The rows below come in pairs that one turn or mirror swaps. Which row does each named row swap with?
kika: [ 13   2 -22  17 -11  -1  -3 -32  21 -14  -8 -19 -48  -4 -16   4 -29  -2]
Febos: [  6 -15  -4   8 -17  26 -34  25 -12   3 -23   9  -1 -20  38 -10 -23   8]
vetem: [ 19  17  -6  35 -16  10 -14 -41  12 -14 -14  -3 -17 -16   8  -3  15   2]
rudok: [-18  -9 -24  29   5  39 -24   7   4  19   4  -9  -2  -7  18   3 -16  13]
velif: [ 51  -2  17  12 -15   9  27  -7   2 -18 -11   6 -17 -22  -1   2 -29   1]
pav: [  7  27   1 -26  -7  38 -10   3  12 -15  -5   5 -10   1   9 -15 -54   7]
fazor: [ 12 -11  -8   8  -9  32 -16  14  18 -13 -56   6   1 -10   8   0  10   1]
bul: [  8  10  17  48 -20  35  -7  17 -12   0 -12  -9  12  -4  25 -10 -24   9]
zuve: [ -8  21 -16  -3  19  26 -15 -15  -5  -8  -6   7   1  20  29 -24 -25  -7]
Lesig: [ -8 -23  -1  17 -27  25  -8   4  18 -25   9   9  15 -24   1   8 -34 -18]
Nid: [ 12 -17  -6  40  -9  17   1  11  10 -16  21  -6 -46 -12  17  -5 -27 -10]
rokub: [  4 -23 -22  48 -10  29   8   4  17  -7   5   5  -4  16  -4  -1 -38  -9]
Bim: [  1   1   2  -7 -27  22  -5 -15  21 -29 -20   4 -37   0   3 -24  -1 -28]
Mizu: [ 27 -25  -5  12 -10   6 -17 -30   9  -4   3   1   6   2  13  -5  12  -1]
tedi: [  7 -22 -14  12 -12  39   5  10   9 -10  22  -2 -51  -1   8  -4 -37   0]
pozib: [  5 -11 -13   8 -21   0 -16 -40  12  -7 -35   3   1  -8  15 -13   5   3]
dudeb: [ -1  -6  15   7 -19  14   6 -11  14  10 -35 -12  -9 -23   6   9 -38  38]
fibom: [-27  -1 -14   2 -23  13   0 -36   9  -7  18   2  -8 -17   9   8 -21  -6]
kuzot: [ 13  13  -6  21  -5  40   6 -16   6  -9 -44  -2 -43   9   7 -23 -49   1]
lefem: [  0  22 -12  24  18  27  23   4  23 -20  -5  15   2   7  -3   3 -35   0]
guket: [  9 -12  -1  35 -19  22   5   8   1  18  -5 -28 -15 -22   6   9 -10  32]
Monun: [ -3   8 -39   6 -22  29 -22 -21   0  25 -29  -1 -32  -1   8 -14 -20   5]
Gafus: [ 29  12   0   8  12   3   9 -14  30 -33 -14  12   5 -11  -6  12 -31  17]
gepi: [ -7  -2   5  28 -19  56  -4  14  11 -17 -12   1 -16 -26   8  -1 -59   0]
nusa: [ 15  -7 -13  18 -15  51 -11 -10 -10  22 -45  10   5 -17  28  -8 -17   0]
Vefe: [ 22 -14  -5  -5 -29  18 -19  21  10  -8 -52   1 -21  -8  11   7 -15 -11]
bikeb: [ 13  -5  -6   0   4  63  16 -13  16  -9  23   0 -15   6   6  -4 -36  -3]
Legok: [ 18   4   2 -23 -16  59  12 -12  12 -10  11   2 -27 -11  13  -6 -33  -7]
Turot: [  8  13  -6   4  -1  40  25  13  13 -25  12  -5 -31  -7  -2   5   4 -13]
Zimat: [ 17 -15 -26 -14  -9  38 -14 -11   3  24 -36  12  -6 -10  21  -3 -10   7]
fepa: [ 13 -23   6  30  -3   7 -31  26   8  -6 -17   3   2 -15  33 -11 -23   7]
Rapur: [ 22  18   9  -6  -3   7  35 -17  13 -26   0  -8 -19 -14   4   0 -27  14]
gifan: [ -1  20   2  49 -15  42 -15 -18  17  -2 -35  -3  -7   4  11 -13   0   5]
Zitu: [ 23 -15 -18  47  -8  -7 -25 -14  22  -4 -21   0 -26  -1   5 -19 -16  -5]
Vova: [ 13   9  -7 -22  10   0  12  15   4   4 -31  -2 -17   1  11  -6  -5  13]
meked: [ 29  23  18  22   2  -8  -7   8  10 -23  11  -2  -7 -11  18 -15 -34   1]
debur: [ 12  27   7  -6  -4  -8 -32  -7   1 -16 -21  -8   9 -20  18   1 -25   6]
bamag: [ 15   5 -11 -13 -12  21  -1  17   8 -14  18 -16 -34  11  12  14  -3 -14]

lefem pairs with gifan
Nid pairs with fepa
Vefe pairs with bamag
Gafus pairs with vetem
pozib pairs with Rapur

The rows below come in pairs that one turn or mirror swaps. Which row does each named row swap with?
lil: [-44   3   4   0  41   5   3  16  18 -25  -5  14   3   3  -3 -16  31   7
 -22 -17  -6 -13 -50   9  -1  13 -26   1 -24  16]
fipeb: [ -9 -33  15  17  -3  22  -2   4  28 -28  -2   2  25  11 -22  -7 -14  28
   6  -7 -27 -13  -8  19  18   0 -26   9  -7 -24]
par: [  8  20  -1 -19   6  10  17  30  16 -36  10  -5  20  -7   9 -18  15  -5
 -19 -11  18  19 -13 -10  -7 -15 -55  22 -14   6]
keze: [ -9   8  23   1  44   7   6   1  19  -5 -18  26   2 -30  14   6   4  -7
 -14 -16  24  16 -10  -1  -1  24  -9   5 -19  -5]
zul: [  8 -10  -1 -16   2  20  -8   4 -17 -19   5  -7   2 -12  -8 -42   7 -20
 -27 -23  -1 -46   7   0  -1  -3 -27   5 -16  22]
kat: [ 36   3  10   3 -17   9  13   0  25 -32  -1 -10  14  -2 -11 -14   4  17
 -21 -17   8  -4  14  12  -9   7 -24 -43 -17  -7]
siv: [ 19  -4  17   8  29  -2 -40  29  36 -40  30   2  19  -9  -4 -10   8  31
 -21 -18  -3 -14   7   8 -14  10 -23  -2  -6 -13]
motab: [-20  -3  28  14   9  -1   6   4  -1 -33  39 -13  27 -11  -2   3  19  28
   9 -12   7   0 -17   8   4  12  -7  38 -37   9]
gozim: [-11   9 -11 -12  23  -2  20  22  10 -43  18 -39  -3  -4   5 -28  31   6
   0 -15 -22 -28 -11   3  15  -2 -34   3 -41  12]
ratu: [ -2  -7  15  23  -5  -8 -24   5   3 -17 -13  -4  -9   5  -6  -5   5  37
  12  -5 -19 -27 -20  21  15  13 -35   6 -18 -30]
nolen: [  9  -7  23   0  17   3 -14  10  15 -22  -3  -2   1  -5  29  -7   5  37
 -14 -23   4   4 -52  -7  -5   8 -22  36 -11  -1]
Nufa: [ -8   7 -10   9  10 -15 -12  28  11 -20 -35  28   1 -17  19  10   5  23
  14   5  -5 -13  -3  -5  22   9 -14  10 -17 -18]
Vafi: [-11  34  -4  -7  18  -8   8  23   2 -38   4 -13   1 -11   6   6  23   3
 -31   0   3   3   7 -39 -23   7 -13   8 -37 -23]
vamad: [-15   9   2   3  15 -25   4  15  12 -21  -1 -12  -9  19  12  -7 -13   6
   9  22  -6  -6 -21   3 -25  35 -21  13 -50  16]
suzog: [-49 -10  22   1   3 -21  -7   9  26 -46 -41 -12  16  -5 -15 -14  -5  17
   7 -16 -18 -13  -4   9  14  18 -25  10 -17  -3]
dedin: [ -8 -15  -7   2  22  -7  11  20   7 -14  32 -13 -10  -2   0 -18  -2  -3
 -15 -12   1  -8  38  15  -6   5 -26 -42 -31 -10]
bub: [ 30   3   1  -6   7 -23  27   3 -11 -30  18  -3   3 -18 -16  -9  26 -22
 -26 -12   4  -5  20   3  -8   3  -9  23 -20  -8]
lureb: [-63  -8   4   3  18  -6  -8  -8  13 -14  18 -15  22 -10  -6 -19  -4  -2
 -26  -2   4 -10  -7 -14   1   2 -12  -2 -41  -9]
Lep: [-23   7  10   5   5  -6 -46   4  -4 -22  11  -2  12  -6 -18  -9 -35   0
   4 -14  -1 -19 -15  -8  -2  11 -19  35 -16   3]
nesep: [ 12  16  10 -13 -12  33  17 -12  38 -54 -13  -4  31   9   4 -21   8   2
 -10 -21 -14   6  -2  12   2  -8 -23  -6 -24  -2]
zupu: [  6  -5   8 -18  26  13   0  17  11  -8 -13  20   8  -1 -20   6  -9   4
   2   0  -3  18   2  19  -3  44 -24  11 -22 -29]
Saf: [-13   0  12   0   9  14   3   0  55 -15 -14  -6 -28   3   4 -10 -14  -7
 -15 -19  -9 -12  16  34   4  13 -32 -20 -44  -1]
radas: [-18   0  10  -7  18 -11 -37  15  31 -35 -22   1  36 -16   2 -10 -10  20
  -8 -16  -4 -10  -3 -25  -8  13 -18  36   6  11]
lepum: [ -8  -7  17 -12  21  14 -32  22  26 -17  21   9  15   9  -6 -19  20   6
 -16 -12 -21 -21  43 -22   5  10 -23 -13 -40 -12]
Pul: [-24 -11  11   5  12  -4  21  46   5 -23  25   0  10  -4 -33   0 -16  27
  -2  -7 -30   3  -8  15 -16  10 -25 -10 -38   5]
zosuk: [ -5  25  -7  26  17  -6   0  12  12 -10   0 -20  14  15  11  -5 -23  37
   1 -19  21  13  -3  -8   4 -13 -28  -6 -18  -2]
Sefud: [-17  -5  18  -1 -13  -8 -36   5  64 -20 -21  -3  -1  -4   6   6   8   5
   3  -6  -5 -12  22 -15   0  15 -21  15 -35   6]
siga: [ -7  -1   7   5  32 -10  -7  30  28 -22  46  -4 -11   2   1 -12 -16   8
   8 -11 -11 -13  15  30  -4   6 -27 -30 -28   5]
rabub: [-36   6  13   6  10  -7  14  23  58 -24 -16  -2 -17  -4   4  -2 -23   5
   4 -29 -11 -15 -13 -22  -5   6 -12  29 -18   8]
bapuv: [  6  10  18   5   3   4  16  -7   8 -18 -44  -4 -32   8  10 -17  -1  10
 -35 -17   6 -11 -13  19  -2  -5 -24  -4 -33 -13]
luzu: [ 16  -7   0  -3   2  14  59   9   6 -20  -1  -5 -29  -3   2 -23  26  12
 -14 -18  -9 -17  -7   4  -2   5 -20 -12 -35  11]
lebir: [-30  17  30  17  16 -39   0  13 -12 -26  -3  17 -13  -1  10  22  10   1
   2 -24  13  -6   9 -15   8  16  -6  -1 -23   3]
gamif: [-19 -18  14 -22  -5   1  21  15 -10   1  -1 -14   7   2 -16 -30  24  -3
  -3  14 -29 -18   9 -19  -4  25 -16  10 -25  19]
Kuv: [-33   5  17  -4  23 -20 -30   3   3 -15 -23   1  -1   4  -4 -29  19   8
  -4 -18  -9 -15 -25  15  -5  12 -22 -25   3   9]
lasop: [ -1 -17  17  -5   9  10  24  19 -10 -36 -10   2  26  -3   1 -20   8  -3
  -8 -10  -4 -10  57  27   0   8 -21   1 -34   9]
nuzi: [-20  12  11  10 -12   6  11  40  14 -22  24  14   1   9  -3   1  14  29
 -32 -20 -12 -19  38  20  -8   7 -30  16 -40 -10]
mov: [-14 -21  29 -12  10   0  -5  28  24 -20   3  23 -11 -46  -1 -14   5 -10
   1 -46 -21 -30   8   9 -13  14   0  -3  -3   5]
sama: [  6 -23  -4 -17 -14  31  -8  12  28 -38  -7  -3  16   2  10 -23  -7  -1
 -31 -20  -9 -18  18   4   4 -26 -21   9 -12  31]
ravaf: [ -1 -16  20 -23 -23  14  11  12  19 -48  -9  -2   3 -17  -3 -39   6 -22
   1 -22 -17 -37 -11   5  -6  -3 -22  24 -24   9]
pepu: [-11  -3  -4  12  27   5  -9  24  33 -36 -33  22  23 -13  13 -27   9  33
   8  -6 -11  -5 -14   7  -8  11  -4  31 -28  -5]
zopeb: [-26  27  -9  21  31 -30  -7  10   5 -39 -18 -11  15  22   9  -8 -24  16
 -16 -19  13   4  -7 -14   8  10 -16   3 -28  -7]
tota: [-21   6  27   3  19 -19  12 -18  -3 -21   2   6  -8  -9  16   5  35  -6
  -3 -12  23 -21   8 -20  16  11  11  -3 -17   6]
gok: [ 24 -10  12   3  23  10  15  15   4 -54 -39  -2   4  -6  -4 -17  17   6
  -4 -13  -9 -13 -33 -26  -3   7 -18  -1  -8  13]
naviz: [-16  13  -3  20   5 -37 -24  20   7 -20  19   6  -9  19  -6 -14   2  11
 -16  15 -11 -11  -3  14   8   6 -50  22 -35  -6]
tupum: [-36  -7   4   2 -14  -4 -10  -1  -3 -13 -16  -5 -23  -2  25   5  14   7
  16 -18  -3  -3   3 -42   0   4 -26  -5 -14  15]
Vaku: [ -2  14  17  12  18  -3 -12  15  10 -61  11  15 -20  -6  18   3  -3  13
 -23 -47  16 -20  14 -27  -7 -12  -3  12 -21  -8]
Dalu: [-28 -17  23  -9   8  18  20  -5  26 -44  11 -14   2 -15 -22   3   6 -18
  -2 -13 -18  -4 -11  32 -24  -8  -3   6 -34  -5]
saz: [ 34  -6  25   1  -2 -14 -24  33  25   1  10  17  12 -18   2 -11   5  25
   2  -7   3   3  24 -10 -18  21 -29   3 -30  15]
vogav: [-51   1  11  -5  -2  -5 -31  16  45 -45  26   3  -3   6   3   5   4  13
  -3 -17  -1 -14 -29   3  -2   4 -21  10 -25  13]
nikor: [-26  10  24   9  16 -11  10   8  17  -8  15   3   3  -5  -9  10  -4  31
  25   6 -16  11 -24  -4   0  25 -31  15 -23 -26]
nasuf: [  6   0   9  -4  -2   6 -23   3  20 -51 -12   4  -9   1  18   9  36  -6
 -19 -12  -9 -31  13 -18  26 -11   4  12 -22  -4]
pera: [-25   2   8   1   9 -11 -33  23  -6 -24 -16   5  13   1  -2   8 -12  12
 -16  -2   7 -16  -5 -31  -7  16 -14  27 -42  33]
pomi: [ -9  14  16  -5  21   2   4 -14  24   2  -1 -23  -9  24  -5 -22  -7  23
 -23  26 -11  -9  -7 -13 -11 -17 -33   6 -27  -1]
lege: [-39  -2   6  -7  -1  -9  48  -5 -16 -44 -12  -3  -7  -8  -1  -4  23   9
 -23 -12  -3 -16 -16 -23   6   5 -24  -3 -20  -2]
tibo: [ 11   2   8 -18  22   7  36  17   8 -23   4  22 -12   3 -15   5   4  15
   2 -20  -2 -17  12   6  -9  20 -14  48   0  12]
bebif: [-12 -15  16 -28  19  10  11  18  20 -23  17  -5  16 -35   0 -19  41 -11
 -21 -30  -7 -22  -3   1 -13 -19   4  -3 -17  13]
muki: [ 46  -9  -2  -5   8  19   9  10 -19 -31  -4  -8   3  -8 -10  -4  21  -2
  -2 -17  -2  -4 -20  -4   1  12 -12 -13 -12 -13]
fiva: [-41  -1  -6 -13   7 -11  22  27  15 -63 -12   9 -24  -1  -2 -20 -27   1
  -9 -13  -7  -9  31  -6   5   7 -23 -10 -18  -2]
Zik: [ -2   5  16 -12  10   1  55  -3  -7  -1  16   0  17   0  18 -15   7  -6
 -20 -22  -6 -18   3  30   4   5 -16  12  -8  -9]
Lusi: [-33  -8   7  -3  -4  11 -28  -6  25 -21  15   6  -9   0  12 -12  -7  -7
 -22 -10  -1   0 -30 -23   3   5 -16 -34 -19   5]
tun: [  2 -21  27  17   5  12  -1 -10   5   1   2   0   5  17 -21   2   4  31
  -9 -30  -6  -7  23  25   5   2 -36 -14 -18 -17]
lozi: [-10 -29  -4 -15   0  16  -2   2  -4 -37   7   7  -7  -7 -10  -3  -5 -18
   9 -23   0   2  -1  36  -7  -7  18  -8  -3   6]
pap: [-23   3  19  -9  16  -2  17  42   0 -52  15  11  -2 -20  -6 -10   3 -20
 -12 -44  -5 -22   4  18 -13   9 -26   7 -33  37]
girur: [-20   8   6  11  -3 -12  22  22  -6 -33  25 -12 -11   5   2 -10 -35  20
 -10 -26  -2  -6 -32   4 -12  -3 -25  25   2   0]
vevi: [ 10  13 -14 -12 -17 -14   4  -2  27 -16  -3  -1 -15  -8  31   0  -1   5
 -11 -26   6 -19  13 -26  25 -13 -27   8 -11 -22]
nak: [  0 -28   0  -7  17  25  24  24  -2 -46 -11   0  27  -9  -5 -22  -6   1
 -23 -21   7  21 -13  10   5 -10 -13 -19 -14  22]
Kef: [  9  -4 -15   2  40  -8  -1  14 -12 -38 -34   0 -28  -1   1  15   6   3
  11 -14   0  -2  -7 -24  -3   6 -29  -4 -22  -3]
tov: [ -3 -13  -1   1  15  -6  16   4  29  -4  50   6  15  -1   8 -17 -17   5
 -12 -20  -8 -14  44  10  -8  13 -20  -4 -29   0]
paba: [-14  28  19   4  19 -37   8   2   7 -25  -1  13 -12  -2  35  -1   2 -10
  -4  -9   2 -17   8 -37  -4   6 -21  11 -32  25]
tuze: [ 19 -29  10 -38  -7  25   3   5  36 -20  -2 -25   0   3   2 -15  16   3
   1 -18 -38 -16   1  11   8  14 -24  18 -27  -5]
pidaz: [ 24  -7  -1  -7  -7  -8 -12   7  32 -41 -12  12 -22  -7 -14 -16   8 -13
 -14 -12 -10 -16  17  30  -1  18 -24 -29 -24  -8]
Melo: [ 21  -2  -3  -6  23  19   2  26  34 -19   8  15  13 -25  27 -10   9   1
 -31 -39  17   5   4  -5  -4 -20 -25   0   3   4]
nel: [ -6  -9  -3 -24   6  11  12   9   7 -27  15 -18  22 -15  -3 -18 -19  -1
 -36 -41  -3 -36  32   9  -3  -8 -38   0 -10  -4]
seba: [-22  -8   0   4 -17 -14   3  24  45 -10 -11 -15  10  -4 -15 -21  17  19
  -4 -13  -1 -13  13   4  -4   4 -11  52 -43  -4]
bozam: [ -9 -26  28 -15  10  38  28  11  35  -6   9  11  18 -11   7 -28   9  -2
 -22  -4   3   4   6 -16 -12   1 -38  -5 -13  19]
kufeb: [  5   6  14  13  15 -17 -23   2   8 -11 -13  38   6 -19   7   5   6   5
 -17  -7  12   7 -18   7  16  -2  -4  -4  -9 -28]
kefu: [ -4 -19   5  -1   5   3   5  28  11   4  25 -12   3 -15  -2 -15  -7  17
   9 -54 -15   3  18  -2 -22   4 -22 -19   2   9]
kepu: [  3  -6   6 -10   3   6  28  18   0 -22 -24  -5   4  -7   0  -8  23   9
  27 -11   5 -17  54   1   2  19 -24   9 -24  15]
Deg: [-29   3  39   6  16  -9  15  18  -2 -15  -4  19  27  -2 -14 -22  -7  20
 -35 -12   8  16  20 -18  -1   6   0 -21 -20  11]
tif: [-18  -5   5   0   6   5 -22  15  23 -17  14  11  34  -2  -6 -37 -11   7
 -11 -13   1  -5 -53 -12  -1   8 -16  24 -19   0]
Vakuf: [ -4  12  25 -10  16 -14   0   6  30 -26  -1  22  17  -9  25   0  15   6
 -11  16  -4   6 -14 -31  15 -15 -34  37 -24 -13]
logi: [ 27 -17   2  -5   1  -7  21  20  64 -35  17   2  -1   6 -10 -30   7  18
 -22 -26  -8 -17  13   8 -13   7 -22  18 -34   7]

kufeb pairs with pidaz
nasuf pairs with siv
zopeb pairs with lasop
zul pairs with Lep
Vaku pairs with lepum
zupu pairs with bapuv
nikor pairs with luzu
siga pairs with tota
dedin pairs with lebir
vogav pairs with bebif

